One turn moves every row onto another: examples first, then more rows asked:
Z_402: [ -7   0 -22  -5  -9  42 -22 -32  -2  19 -16 -10   3   0]
Z_911: [-26  -6  -8   6  16 -35  22 -18  22  18 -11 -16   3   0]
Z_867: [ 22  -1 -25 -46 -45  26  -3  -5 -12 -18  -2   4   2   2]
Z_991: [  6 -16   4  18  -9 -14 -27 -37 -16  -3   3 -16  15 -19]
Z_422: [ 12  11   3  -3 -19  27  43  37 -15 -10  -7  17  15  27]
Z_486: [  6  16  13 -44   4   1  11 -10  52 -33 -37  -9   9  -9]
Z_321: [  5  21 -27 -38 -29   8  20  14 -33  -2 -23   5  14  30]
Z_451: [-16  44  20  -2 -30  39  10  26 -16  -3  -8  -8  -6  10]
Z_80: [ -1  14  37 -17  10 -27   5  31  23  -2  14   4  13 -25]
Z_900: [  9  31   3   3  16 -17   7  32  22   4 -31  17  19  35]
Z_434: [  7  31 -18 -32  21  -4  12  10  42 -30 -43 -16  16  -2]
Z_544: [ -6  23  -4 -23  22  11  19  -8  47 -30 -36 -31   6  -7]
Z_395: [ -2  30   4 -36  -5 -29  10   8  46 -23 -40  -3   9 -15]
Z_823: [ 31  -6   1 -21 -44 -19   5  23 -20 -25   4  23  20  -1]
Z_797: [  5  -8 -27 -40 -17  -2 -21 -31 -22  11  -8  -6  16 -11]
Z_756: [-15  16  19  -3 -19  27 -29 -19  -6   9   6 -20  -4 -31]
Z_13: [-14  37 -13 -17  15 -19  19  11  40 -20 -38 -25   6 -13]
Z_708: [ 19   1 -27   5   0   3  16 -25  26 -30 -26 -19  -5  43]
Z_230: [-12   4   5  37  17  28   8 -18 -13  14  -8 -21  13   5]
Z_746: [ -7  10  -7  22   5  22  17  25  50  -5   6  -7 -13  -6]
Z_426: [ 30 -31  -5   1 -23  31 -13 -30   3 -18  -3   8  12   8]
Z_736: [ 44  21  18 -19  -8  10  -1  24  27 -49  -1   1   5  17]
Z_806: [-15   7  40  32 -31  13  10  10  -4  -9  13  -7  -4 -15]
Z_989: [ 30 -17 -33 -11  -2  -5  -1  -4 -27  -7 -14  10  36  23]
Z_805: [-15  22  13  20 -10 -22  22  35 -34   1   1  -5  19   0]
Z_602: [  9   6   4   2 -23  24  37  41 -14 -13  -4  20  16  27]
Z_440: [-15  22  19 -29  -4 -15  18  -8  52 -24 -34 -18  -1 -20]
Z_138: [ -5  24   7 -36  11   9  29  15  52 -28 -31 -11   8 -11]
Z_618: [-32  38  20   5  -3  10  -8   1 -27  25 -14 -18   8  -2]
Z_575: [ -2  28  -8 -24   7 -28   0 -14  42 -26 -45 -23   8 -11]
Z_665: [ -4  35  16 -37 -39  -5  11  27 -37 -11  -1  -5   7  -1]
Z_480: [ 31 -27  -5  -4 -22  36  -5 -33   7 -12  -4  10  10   6]
Z_278: [ 26   4  18 -34   5 -47   3 -18   0 -27 -18  -9  22  23]
Z_73: [ -9  32  11  17 -11 -26  21  32 -35   3   0  -8  17  -4]
Z_888: [ 33  -9 -37 -13   1  -8   3  -6 -29  -3 -14   6  35  17]
Z_548: [ 10  -7   4  16 -14 -18 -27 -38 -12   1   2 -15  12 -26]
Z_880: [ 10 -16   7 -15  -7  -8  14 -26  28 -36  19 -33 -11 -19]
Z_59: [-16  -4   7  40  10  27   5 -17 -11   8  -6 -20  12   8]
Z_156: [ 34  -1   1 -24 -50 -18   8  17 -16 -23   4  23  15  -4]
Z_99: [-11  12  44  27 -34  19  12   5   1  -5   9  -4  -8 -15]

Z_440 turns into Z_486
Z_402 turns into Z_321
Where do these go?
Z_602 turns into Z_59
Z_80 turns into Z_880
Z_156 turns into Z_99

One turn moves every row onto another: examples first, then more rows asked:
Z_820: [ 40  11   9 -43 -15  30 -24   4 -22  17 -32  -5   2 -24]
Z_192: [ -1  29 -15 -19  28  47 -35  -3 -13  18  39  20 -49   0]
Z_46: [ 12  -1   6 -14  16  17 -30  -3 -15  12  60  10 -23  26]
Z_635: [ 44   6   4 -44  -9  38 -22  10 -14  25 -27   1  -4 -23]
Z_64: [ 32   5  12 -44 -10  38 -20   4 -23  24 -34   7  -1 -27]
Z_364: [-25  21  10 -12   2   9 -46 -32 -45 -19  29  12 -41 -31]
Z_809: [  8  18   8  -4  -2  26 -50 -14 -35 -41  42  -1 -37  11]
Z_5: [-16   6  20  -5   2  37 -40 -20 -42 -31  34  23 -41   5]
Z_818: [-21 -27   2 -16   4   4 -33 -17 -30  -6  24  -2 -51  -1]
Z_567: [ 15  19  49   3  15  20 -29  14 -15 -25 -20 -25   7 -46]
Z_210: [  3  -3  44  -8  32  45 -14  19   0  11 -19  17  -4 -42]
Z_234: [ 25  26  18  -4  -7  42   7 -15   4 -12 -16 -36 -10 -45]
Z_264: [ -6  -7  50  -9  35  41 -14  13  -5   7 -23   9  -9 -44]
Z_864: [ 44  13  22  -4  30  32 -28  32  20  -2  -1 -15   1 -32]
Z_783: [ -3  -4 -10  -3  27  46 -19 -24 -34  -4  47  12 -48  -3]
Z_485: [ 45  17  25  -8  34  41 -24  31   9  -5   1 -27 -10 -38]
Z_318: [  6   7   2  -4  10  44 -41  -5 -21 -23  50  20 -49  11]
Z_843: [ -9  13  -7 -11  20  31 -39 -14 -18   3  48  29 -57 -25]
Z_679: [  7   0  47 -13  40  53 -10  20  -9   8 -16   5 -15 -48]
Z_193: [ -4 -26 -11 -13   8   6 -35  -7 -17  -2  35  -7 -55   3]
Z_302: [-19  24  21   2  11   1 -45 -23 -51  19  28  13 -10 -34]
Z_777: [ 28  19  22 -14  -6  54  -2 -17  12  -1  -5 -40  -8 -49]
Z_931: [ 24   7  32 -39 -17  35 -23  -1 -16  34 -32   3  -5 -21]
Z_69: [  2  18   0   3  29  21 -40  -3 -21  40  50  24 -25 -27]
Z_286: [ 40  13  25   4  31  37 -25  33  16  -6   3 -17  -7 -38]
Z_77: [ 16  17  45  -6  16  12 -33   9 -12 -24 -23 -34   9 -39]
Z_979: [ 20  11  23 -14   2  65   5 -14  15  12  -6 -24 -16 -50]
Z_748: [ -6 -20  -3 -13  -2  -7 -41 -16 -27 -15  29 -19 -46   2]
Z_282: [ 38   7  20  -5  37  37 -25  33  22   0   1 -17 -11 -31]
Z_571: [ -8  -3   6 -43  -8  15 -16 -28 -36  -1  51   8 -16   5]
Z_520: [ 20  37  -2   5  11  -5 -56  -8 -30  14  48 -12  -9 -25]
Z_118: [  6  10  18 -14  -3  -6 -39 -17 -36 -12  46 -11  -7  22]
Z_414: [ 10  14  33 -15  -6  56   2 -24   1   2 -15 -28  -8 -53]
Z_742: [ 41  15  25 -38 -22  27 -30   2 -12  25 -27 -14   1 -19]
Z_374: [  7  15  26  -7  -1  52  16 -17  -1  -1 -23 -16 -16 -48]
Z_123: [ 43   8  19 -39 -12  39 -26   9  -2  38 -21  -2  -8 -16]
Z_907: [-17   5   6  -3  11  27 -25 -41 -57 -26  32  -3 -32 -10]
Z_115: [ 16  19  51 -11  18  25 -24   9 -23 -19 -24 -29   5 -47]
Z_255: [  1  -1  50   1  32  47 -13  19  -4   3 -15  10 -10 -47]
Z_834: [ 13  30 -15  -9   6   7 -55 -15 -20 -21  49  -7 -43 -21]
Z_824: [-35  32  17 -21   7  28 -37 -29 -52  -2  10  15 -32 -10]
Z_435: [  4  -3  -4 -43  -3  21 -17 -19 -25   3  59   8 -20   9]
Z_753: [ 25  17  12  -4   4  58  15  -6  16   5 -10 -21 -22 -42]
Z_95: [-20  -6  28 -16  10  12 -24 -19 -41   8  40  20 -16  17]
Z_706: [  5   3   0 -42 -10   9 -22 -24 -32  -7  55  -4 -13   8]
Z_696: [ 15  16  47  -6  11  15 -29   9 -15 -19 -25 -20  15 -42]
Z_63: [ 12  51 -10 -16   3  14 -54 -15 -30 -17  31 -24 -27   1]
Z_788: [ 17  14 -16   0  16  26 -34 -25 -36 -27  49 -21 -35   1]

Z_302 turns into Z_69
Z_5 turns into Z_318
Where do these go?
Z_485 turns into Z_115
Z_706 turns into Z_571
Z_255 turns into Z_286
Z_193 turns into Z_748
Z_282 turns into Z_77
Z_931 turns into Z_123
Z_788 turns into Z_907
Z_834 turns into Z_364
Z_63 turns into Z_824
Z_753 turns into Z_234
Z_118 turns into Z_95
Z_64 turns into Z_635
Z_864 turns into Z_696
Z_414 turns into Z_979

